(in the rows, 128 means zero)
Each named turn below is shown by a few rows before and after it. Which turns, in which order, take the first row of each later pair to the second? The first pair is answered.
Sar:
124 124 120 130 133 122 125 135 132 -> 123 126 122 131 132 122 126 137 128
161 128 117 133 124 119 125 131 126 -> 156 127 111 131 129 122 124 126 141
119 129 116 145 126 137 146 126 133 -> 116 130 118 146 126 138 146 128 130
125 137 132 127 140 153 117 121 124 -> 127 138 134 128 138 153 117 124 118
niku:
127 124 121 108 144 137 104 124 140 -> 151 122 119 128 133 158 127 128 123
137 112 121 121 135 146 122 128 131 -> 124 120 125 136 127 152 126 136 121
145 129 125 139 120 152 144 131 119 -> 95 139 132 133 126 135 121 136 128
siliv:
142 143 144 121 118 143 126 126 95 -> 129 153 130 143 110 149 150 121 119
127 133 131 138 123 133 130 132 120 -> 125 131 126 139 129 139 129 128 132
133 126 121 121 126 131 126 121 129 -> 135 126 126 121 122 128 126 124 122
puban:
109 135 143 142 119 118 141 136 124 -> 136 129 140 146 118 133 150 133 117
102 132 132 127 127 132 116 132 132 -> 111 134 131 141 120 143 129 137 124
138 126 135 133 110 136 141 135 125 -> 148 119 135 119 118 133 133 131 128
100 131 144 114 139 124 91 147 111 -> 96 140 144 139 125 136 109 156 100

(two turns a pair)
139 123 129 117 125 118 132 122 144 -> 117 133 130 131 116 116 137 128 143 | puban, puban
101 129 131 106 136 120 122 129 128 -> 144 118 130 99 134 122 134 125 120 | Sar, niku
140 129 135 128 128 143 123 131 105 -> 152 125 127 128 129 142 132 125 119 | siliv, puban
161 122 116 133 116 142 149 114 129 -> 98 131 116 138 135 151 116 117 147 | niku, siliv
137 122 129 122 140 128 124 120 137 -> 129 127 138 122 133 113 123 127 121 | siliv, puban
151 125 137 137 116 132 145 136 103 -> 137 120 140 100 134 104 113 128 122 | puban, puban
117 134 124 134 131 129 130 125 139 -> 115 137 131 137 125 127 130 132 124 | Sar, Sar
116 122 125 130 143 133 125 124 148 -> 119 125 124 144 136 143 136 128 141 | puban, puban
143 127 126 131 129 138 132 130 129 -> 122 133 126 139 129 139 128 133 132 | Sar, niku
123 125 126 143 131 127 129 130 136 -> 132 122 126 146 128 132 132 131 130 | Sar, puban
108 137 140 131 126 116 121 136 116 -> 107 139 137 141 121 119 131 136 120 | siliv, Sar
127 124 123 132 138 157 113 124 137 -> 118 128 131 136 134 155 111 131 123 | Sar, Sar
131 128 136 133 125 139 122 134 111 -> 125 128 124 138 133 148 126 124 134 | siliv, siliv
149 130 126 122 110 105 143 130 120 -> 147 126 122 113 119 101 137 121 137 | puban, Sar
122 130 134 124 124 106 118 131 131 -> 120 130 128 127 125 111 124 127 143 | siliv, siliv
149 117 118 101 132 119 126 116 146 -> 117 128 133 99 124 98 118 129 132 | puban, siliv
130 130 128 133 120 124 139 132 123 -> 118 132 129 131 122 121 132 131 128 | Sar, niku
141 129 116 133 141 161 136 125 133 -> 114 132 131 125 146 155 110 134 121 | niku, siliv
118 121 131 122 133 123 118 132 122 -> 123 124 130 135 123 128 136 134 116 | siliv, puban
141 126 138 140 126 148 121 135 94 -> 123 127 146 123 130 127 105 137 96 | niku, Sar
131 123 128 143 127 156 125 134 114 -> 142 121 134 137 121 144 126 136 103 | puban, siliv
106 140 124 117 135 107 117 136 127 -> 120 145 127 138 118 117 139 144 107 | puban, Sar
127 129 134 147 121 145 142 124 119 -> 141 116 129 116 138 129 128 111 142 | niku, niku
110 140 139 127 136 134 116 121 119 -> 121 134 135 115 144 131 113 113 130 | puban, niku
96 129 128 117 124 113 117 118 136 -> 130 131 125 146 105 142 148 123 111 | niku, niku
113 132 116 123 136 119 133 132 145 -> 122 135 115 141 127 132 147 138 131 | niku, niku
139 139 130 137 104 132 140 134 108 -> 104 146 132 133 109 120 126 134 121 | Sar, niku
115 125 128 119 143 129 108 126 141 -> 147 121 136 112 133 121 118 131 117 | siliv, niku
126 130 135 113 129 104 120 132 123 -> 129 137 129 136 115 113 145 133 122 | siliv, puban
101 137 129 126 123 111 132 125 140 -> 112 138 139 128 113 108 136 133 116 | Sar, Sar
129 124 143 108 138 110 113 137 119 -> 115 137 143 139 122 121 133 147 106 | puban, puban
140 133 137 124 137 118 105 134 125 -> 133 137 140 129 131 112 108 137 119 | puban, Sar
143 123 133 110 123 97 127 132 119 -> 141 129 126 121 116 96 144 129 129 | Sar, siliv
133 130 136 114 125 102 120 130 123 -> 134 135 128 124 117 101 138 126 134 | siliv, niku
120 135 141 126 116 119 129 140 118 -> 124 135 127 135 115 126 146 131 140 | Sar, siliv
90 132 144 132 107 106 125 147 109 -> 160 112 137 134 110 138 142 140 93 | puban, puban
124 132 123 153 131 159 133 134 124 -> 97 133 134 132 138 136 108 137 124 | niku, Sar
124 128 135 110 125 101 122 128 126 -> 115 132 122 124 126 109 134 123 150 | siliv, siliv
139 131 127 145 134 150 115 127 132 -> 136 128 127 132 141 142 104 121 141 | niku, niku
123 130 139 127 134 134 116 134 115 -> 139 127 135 128 133 138 120 132 114 | niku, niku
156 114 126 119 136 130 127 119 126 -> 157 118 124 125 129 124 140 119 129 | siliv, Sar
105 132 126 129 133 136 123 129 124 -> 120 130 126 138 127 144 134 132 113 | puban, Sar
146 127 125 136 122 139 132 127 115 -> 111 136 128 142 123 136 125 131 121 | Sar, niku
116 124 136 112 144 130 101 129 128 -> 111 137 143 131 118 118 125 142 106 | Sar, siliv
150 115 152 94 130 117 97 139 101 -> 106 137 147 107 110 79 121 138 128 | siliv, niku
91 136 137 130 140 118 105 132 139 -> 100 142 142 155 122 133 126 143 113 | siliv, puban
133 125 119 122 140 130 125 117 147 -> 125 125 133 113 139 119 111 125 128 | puban, siliv
132 124 126 142 132 138 127 128 123 -> 125 126 129 140 134 137 123 130 121 | puban, niku
119 132 118 138 137 141 121 129 134 -> 127 131 120 140 134 146 124 132 123 | Sar, puban
116 134 126 147 124 137 128 120 129 -> 124 125 134 119 132 119 111 119 123 | niku, siliv
131 131 125 145 122 139 135 127 120 -> 140 120 126 119 136 128 117 120 130 | puban, puban
133 111 131 126 126 132 119 125 130 -> 116 119 133 132 123 127 120 129 131 | puban, puban
130 134 128 137 114 124 157 128 127 -> 120 138 128 140 114 124 154 130 126 | niku, puban
163 120 132 133 125 143 126 130 114 -> 123 121 137 110 138 117 95 127 134 | niku, niku
116 129 136 125 126 123 132 137 122 -> 117 128 132 120 128 117 131 134 130 | niku, puban
147 115 127 118 128 126 133 121 123 -> 128 126 127 142 119 140 142 129 117 | Sar, niku
127 123 138 132 115 118 132 136 107 -> 118 122 139 125 120 115 124 135 110 | puban, niku
133 125 128 134 123 141 144 110 139 -> 110 134 136 140 118 138 137 118 128 | niku, Sar
134 132 137 133 117 124 129 141 105 -> 127 126 116 130 138 144 122 124 148 | siliv, siliv
131 133 127 137 119 122 142 129 126 -> 118 135 132 130 122 112 133 131 127 | niku, Sar
130 125 129 118 122 112 129 123 130 -> 134 125 127 123 119 113 135 123 129 | puban, niku
115 132 122 132 128 120 134 125 145 -> 106 133 128 129 132 122 123 129 137 | siliv, puban
135 125 123 139 138 165 116 133 121 -> 134 132 128 149 124 159 128 139 108 | siliv, siliv
135 122 118 120 134 118 144 109 160 -> 132 118 131 102 144 110 118 113 144 | puban, siliv
157 111 132 115 135 127 116 134 127 -> 153 116 137 128 129 138 119 141 110 | niku, puban
121 134 114 146 114 126 141 125 138 -> 113 127 113 131 133 132 117 119 149 | siliv, puban
120 133 139 117 132 125 113 127 124 -> 133 134 139 132 123 138 127 132 113 | niku, niku
152 124 125 134 131 143 132 125 124 -> 117 136 128 146 130 147 128 131 127 | Sar, niku
120 130 132 137 118 110 129 135 128 -> 142 123 128 136 118 116 137 132 127 | niku, niku
124 132 132 134 123 136 130 132 112 -> 113 133 135 125 127 124 119 131 119 | Sar, niku
158 128 127 142 117 150 156 130 112 -> 122 137 138 149 115 151 140 143 97 | puban, niku
170 130 128 128 118 118 158 134 112 -> 159 121 120 98 141 106 134 119 149 | puban, Sar
145 125 123 137 126 133 143 124 126 -> 148 122 128 122 129 119 135 124 120 | puban, siliv
124 130 131 142 119 129 136 130 118 -> 113 132 130 137 122 121 131 130 125 | niku, puban
153 118 123 122 120 112 144 126 120 -> 112 126 129 115 125 97 123 130 127 | niku, niku
121 129 125 132 111 126 134 127 124 -> 132 123 118 128 119 136 133 120 132 | puban, siliv
136 125 137 143 117 152 128 151 101 -> 99 133 139 141 121 139 115 152 113 | niku, puban
121 133 127 141 119 128 142 126 133 -> 137 125 122 127 125 123 140 118 142 | niku, niku
136 123 122 121 133 127 130 122 135 -> 135 128 127 127 122 121 139 128 122 | siliv, siliv
129 131 117 129 120 99 135 120 138 -> 135 131 114 136 117 108 143 118 139 | niku, Sar
119 139 130 112 117 140 128 128 133 -> 132 136 133 106 116 136 130 127 128 | niku, siliv
121 121 125 126 144 131 122 120 123 -> 129 119 123 124 143 131 127 117 127 | puban, niku
141 123 125 122 136 122 138 111 145 -> 144 127 136 124 123 110 143 122 120 | siliv, siliv
128 123 142 131 121 119 135 138 120 -> 119 125 135 131 123 114 138 133 136 | niku, siliv
118 134 115 128 133 140 126 108 151 -> 128 126 131 110 142 138 104 113 128 | puban, siliv
117 128 140 112 134 128 112 127 126 -> 144 123 139 113 130 134 124 126 118 | Sar, niku
138 133 120 122 118 124 143 115 143 -> 131 140 123 134 111 131 147 120 135 | puban, niku
123 132 121 139 123 128 137 128 135 -> 140 123 122 127 134 137 127 124 134 | puban, siliv
153 134 115 121 124 114 147 118 158 -> 123 141 113 133 124 116 144 119 167 | Sar, puban
125 131 128 119 137 123 129 122 135 -> 134 131 125 127 133 132 138 122 133 | niku, Sar
101 133 124 142 129 134 134 124 142 -> 137 123 118 140 127 145 149 120 141 | niku, niku
127 130 131 124 136 132 117 124 125 -> 134 132 132 133 125 131 129 128 116 | niku, siliv
144 120 136 128 133 132 122 133 115 -> 145 125 134 136 123 128 135 134 117 | Sar, siliv
115 129 128 120 139 118 115 127 119 -> 121 133 132 133 127 121 127 134 105 | puban, Sar
125 123 118 121 130 116 121 127 143 -> 126 128 125 126 118 109 128 133 125 | siliv, siliv
135 121 119 120 137 133 121 121 141 -> 144 119 127 115 132 124 121 126 125 | siliv, Sar
136 128 141 109 124 115 127 125 118 -> 115 138 134 127 116 113 143 125 133 | puban, siliv
142 129 132 131 122 144 137 121 113 -> 120 135 136 136 120 144 131 126 112 | niku, puban
142 132 114 142 133 157 115 122 137 -> 125 133 116 131 139 145 101 121 147 | niku, niku
139 117 126 110 128 110 121 121 146 -> 144 127 137 132 109 114 139 136 115 | siliv, niku
130 125 129 141 140 159 118 134 118 -> 113 127 135 130 144 145 105 139 114 | niku, Sar
112 151 135 123 129 131 113 119 147 -> 111 155 145 131 120 134 115 129 125 | siliv, puban
136 124 122 121 120 132 130 139 114 -> 112 131 119 125 120 124 129 137 131 | siliv, niku
126 120 130 131 139 142 111 126 118 -> 136 122 135 133 130 138 119 130 106 | siliv, puban
138 119 122 129 137 142 114 117 131 -> 133 123 124 139 134 149 117 120 127 | Sar, niku
129 124 126 120 138 121 128 125 141 -> 136 126 123 135 131 133 139 128 136 | niku, Sar
127 131 137 116 126 111 129 129 126 -> 117 136 128 129 125 119 138 126 142 | puban, siliv
123 133 121 135 129 114 135 129 144 -> 149 127 121 136 130 132 137 130 131 | siliv, niku
128 132 122 132 121 107 130 134 130 -> 140 129 120 134 119 114 135 132 126 | puban, puban
132 121 117 117 131 115 144 127 138 -> 128 118 122 108 137 115 130 129 132 | Sar, siliv
127 125 127 110 139 127 119 119 135 -> 141 126 123 128 129 144 137 119 130 | niku, Sar
124 132 126 134 128 142 128 135 108 -> 116 129 128 117 136 126 116 133 112 | niku, Sar
135 140 131 130 120 138 127 138 113 -> 145 135 121 128 128 146 130 128 129 | siliv, puban
135 116 143 129 117 131 137 152 124 -> 125 118 145 127 119 128 129 154 124 | puban, niku
135 130 129 148 130 131 150 129 118 -> 142 117 129 126 151 138 125 121 124 | siliv, siliv
120 134 130 125 113 96 141 128 130 -> 123 130 114 132 127 120 144 117 157 | puban, siliv
115 127 139 118 135 112 124 129 119 -> 107 130 127 128 135 118 136 124 140 | siliv, siliv
144 132 119 142 127 142 134 127 125 -> 149 128 125 134 132 140 123 128 117 | siliv, siliv
123 129 131 150 141 147 123 131 118 -> 145 117 126 129 150 140 120 121 132 | niku, niku
146 118 133 120 134 135 121 128 115 -> 109 128 137 122 131 120 112 132 122 | puban, puban
118 123 135 104 138 107 104 122 137 -> 149 115 132 101 137 110 115 118 134 | niku, puban
154 113 119 133 142 120 126 138 107 -> 120 119 123 125 148 106 106 139 117 | niku, niku
134 130 136 109 123 105 125 127 120 -> 142 129 135 114 119 109 130 128 114 | niku, puban
104 136 121 139 117 133 131 133 132 -> 148 121 116 128 124 147 134 125 128 | puban, puban
132 132 123 145 124 150 135 129 129 -> 137 121 123 116 139 137 115 121 141 | puban, puban
143 120 130 118 130 132 117 124 128 -> 134 131 126 140 114 130 141 125 132 | siliv, siliv
143 123 135 135 124 136 119 131 107 -> 104 132 131 133 127 119 112 128 131 | siliv, niku
126 137 130 125 140 134 127 126 111 -> 134 136 126 129 137 137 136 124 111 | siliv, puban
134 131 130 113 123 100 136 135 121 -> 146 129 123 119 120 107 146 131 124 | niku, Sar
134 113 132 107 142 129 112 128 139 -> 106 126 143 117 129 114 114 138 125 | puban, siliv
148 122 129 132 145 143 127 125 133 -> 112 131 133 129 147 125 115 126 144 | puban, puban
118 126 132 125 121 123 120 125 124 -> 130 122 126 121 123 120 125 119 133 | siliv, niku
136 129 134 128 127 121 133 134 117 -> 132 126 122 129 137 132 131 125 141 | siliv, siliv
144 119 122 127 136 143 121 122 133 -> 138 122 125 135 133 150 120 127 124 | niku, puban
132 119 117 124 118 128 139 135 151 -> 141 117 131 112 114 119 128 143 125 | siliv, siliv
103 139 113 148 135 146 129 128 145 -> 147 120 118 124 148 157 114 125 126 | siliv, niku
122 139 129 151 133 158 139 133 105 -> 153 119 120 110 155 140 127 113 133 | niku, niku
91 140 132 135 128 120 122 133 135 -> 113 131 118 141 141 155 124 123 148 | puban, siliv
130 144 127 142 130 119 132 123 136 -> 125 142 127 137 137 122 122 122 140 | siliv, puban
109 135 117 142 111 121 150 114 140 -> 136 129 118 144 109 134 157 115 126 | Sar, puban
129 122 140 118 130 134 109 138 108 -> 112 132 120 145 123 142 137 129 143 | siliv, siliv
110 118 112 126 143 128 124 116 151 -> 125 116 108 131 140 132 136 113 153 | puban, niku
118 123 126 128 124 116 112 139 121 -> 138 120 124 136 118 126 127 139 113 | niku, niku
109 127 137 115 120 108 104 132 113 -> 97 137 119 147 114 130 129 128 136 | puban, siliv
153 123 131 132 119 142 136 129 99 -> 119 132 137 141 117 142 127 138 95 | niku, puban
124 138 133 121 116 119 134 151 124 -> 127 136 120 127 119 127 144 143 144 | Sar, siliv
153 123 130 117 136 138 119 127 114 -> 129 134 131 142 127 151 126 134 109 | Sar, niku
105 138 128 138 124 122 130 122 143 -> 127 136 133 151 115 136 142 129 122 | Sar, puban
150 127 125 122 127 126 131 119 134 -> 148 130 128 132 122 139 132 124 120 | niku, puban
123 136 136 121 138 116 120 132 138 -> 149 130 135 121 136 123 130 130 130 | Sar, niku
134 124 127 123 143 105 121 126 128 -> 151 124 122 138 137 121 138 125 126 | niku, Sar
163 113 111 106 136 110 130 109 161 -> 164 114 119 98 133 98 123 114 148 | siliv, Sar
95 142 119 139 117 136 123 126 131 -> 142 119 111 114 136 146 115 112 139 | siliv, niku
148 117 132 119 130 147 131 121 118 -> 102 133 141 129 121 131 126 132 114 | siliv, niku
102 135 148 148 125 137 132 136 96 -> 114 134 125 163 127 152 156 123 129 | Sar, siliv
134 134 137 139 114 124 134 129 128 -> 125 137 137 139 115 122 133 129 130 | niku, puban
127 145 140 144 121 130 138 136 99 -> 166 129 130 127 133 136 140 122 116 | puban, Sar
118 135 108 127 112 109 127 127 128 -> 142 127 100 127 116 126 134 121 131 | siliv, niku
102 133 145 115 129 101 102 128 112 -> 125 138 145 139 109 113 131 135 87 | puban, Sar
138 128 124 125 124 125 133 124 125 -> 133 130 125 123 123 119 132 124 125 | puban, siliv
160 116 116 142 131 156 138 113 135 -> 108 133 119 159 130 159 128 122 140 | Sar, niku
128 111 133 117 140 134 116 125 134 -> 104 124 135 137 128 135 125 133 130 | puban, puban
98 130 137 126 135 127 112 127 127 -> 117 120 130 111 142 120 113 117 141 | puban, niku
126 129 118 139 123 137 155 123 138 -> 113 121 126 111 144 130 118 120 142 | niku, siliv
144 115 138 130 130 128 129 139 124 -> 126 124 137 143 127 133 132 142 123 | Sar, niku
123 124 112 141 119 136 146 125 151 -> 111 128 117 147 118 139 142 129 145 | puban, niku
100 137 119 130 131 125 110 137 150 -> 114 130 118 128 141 148 105 135 146 | puban, siliv
114 136 126 139 116 127 145 134 131 -> 112 135 122 133 119 120 142 130 140 | niku, puban
139 127 111 133 127 139 133 117 133 -> 140 122 115 123 135 138 120 115 131 | siliv, Sar
135 115 126 112 123 113 130 121 124 -> 114 121 125 117 121 109 128 122 134 | Sar, puban
111 144 121 142 126 146 135 133 125 -> 102 140 126 117 137 127 116 128 134 | niku, Sar
145 122 121 127 139 152 114 121 133 -> 129 131 128 144 128 157 118 132 119 | niku, Sar
